J484: [171 131 136 159 147  98 132  69]
J676: [131 126 131 149 131 126 129 127]
J369: [171 171 158 124 171 132 132 172]
places J369: [171]
0 1 4
places J369: [132]
5 6
places J676: [127]
7
places J676: [126]
1 5
places J484: [171]
0
places J484: [132]
6

J384: [ 94 114 115 111 111 160 128 117 107  98 135 132 154 134 112  98 149  99
 117 103 125 115 114 114 130 158 116 136 144 114 135 139 123 157  96 121
 126 126 135 152 167  96 140 138 132 117 120 116 130 134 136 152 137 112
  96 172 129  71 108 117 124 117]
J360: [ 94 114 115 111 111 160 128 117 107  98 115 132 154 134 112  98 149  99
 131 103 125 115 114 114 130 158 116 136 144 114 135 139 123 157  96 121
 126 126 135 152 167  96 140 138 132 155 120 116 130 134 136 152 137 112
  96 172 129 118 116 121 124 117]
J527: [ 94 114 115 111 131  94 129 117 115 111 141 130 140 136 126 118 154 131
 131  77 118 115 114 102 130 145 108 136 144 114  98 139 123 157  96 121
 132 126 119 136 173 121 139 147  96 117 147 106 130 134 153 152 131 127
  96 167 127 123 104 121 133 145]
J16: [ 96 114 115 118 111 153 104 117 109 110 135 132 154 138 118  78 154  99
 131 165 113 114 114 152 130 158 117 134 149 156 140 153 135 157 106 121
 107 126 186 152 167 101 139 134 132 155 110 134 130 120 115 152 137  93
  96 167 129 123 116 121 117  96]
places J527: [114]
1 22 29
places J384: [117]
7 18 45 59 61

J370: [124 132 125  93 151 130 117 122 130 143 144 134 154 121 119 130 122 133
 173 103 136 142 143 122 140 155 147 147 119 142 133 119 128 149 107 137
 127 132 137 130  95 131 131 159 138 125 120 122 124]
J538: [152 117 116 124 125 119 136 118 126 132 123  86 159 114 118 142 152 135
 135 125 127 147 120  99  92 148 139 118 125 117 152 111  86 135 108 134
 140 112 133 118 105 133 139 165 127 136  88 125 147]
J880: [124 132 125 131 151 130 154 122 130 143 148 134 154 121 119 130 122 133
 173 103 136 142 143 122 140 155 147 147 119 142 133 119 128 149 107 137
 127 132 137 130  95 131 131 159 138 125 120 122 124]
J245: [149 122 131 127 131  94 104 105 113 156 103 104 126 123 158  94 190  94
 132 124 131 143 105 113 116 126 118 106 116  82 128 127  92 136 113 155
 113 138 102 133 130 137 120 180 120 100  89 153 107]
J44: [ 85 168 130 125 125 123 136 125 130 112 148 110 164 106 118 140 159 111
 165 148 157 150  96 115 152 159 131  98  93 129 145  91 114 151 135 109
 157 172 142 138 129  93 147  89 125 164 122  85 148]
J584: [129 150 131 128  98  92 111  95  80 140 118 133 129 127 128 122 161 134
 130 127 152 138  94 103 127 107 125  88  81 100 134 128  95 128 144 120
 119 150 120 111 159 121 104 148 119 119 133 124 125]
J222: [166 112 130 123 150 132 134 125 100 125 114  89 134 112 131 152 142 131
 132 125 114 130 131 111  84 128 135 134 135 118 135 124  98 137 114 130
 135  98 130 111 108 140 118 154 123 129 102 122 143]
J465: [141 146 128 124  95  93 118  96  70 144 115 141 129 131 128 118 153 137
 122 126 160 126 106 114 133  93 125 106  90  99 124 135  92 124 155 122
 107 152 123 103 152 129  98 141 124 122 149 136 122]
J223: [140 116 120 130 158 137 115 126 124 146 131 124 126 135 115 133 129 141
 163 105 124 129 154 145 134 147 133 163 145 131 126 135 136 149  90 151
 117 113 118 126  97 154 117 157 135 109 107 133 117]
J77: [160 124 133 125 109 113 119 102  74 145 110 121 105 133 121 116 159 147
 120 131 140 126 118 128 119  86 121 120 116  92 113 141 101 129 142 136
  96 130 111 110 145 145  91 150 122  99 130 148 111]
places J223: [124]
8 11 20
places J880: [154]
6 12
places J245: [94]
5 15 17
places J77: [92]
29

J34: [139 104  79 105 105  82 171  82 162 149  82 147]
J809: [143 134  76 158 102  73 175  78 166 147  90 149]
J170: [134  88 134  89 168  85  89  88  88  89  89  89]
places J170: [89]
3 6 9 10 11
places J170: [88]
1 7 8
places J34: [82]
5 7 10
places J34: [105]
3 4

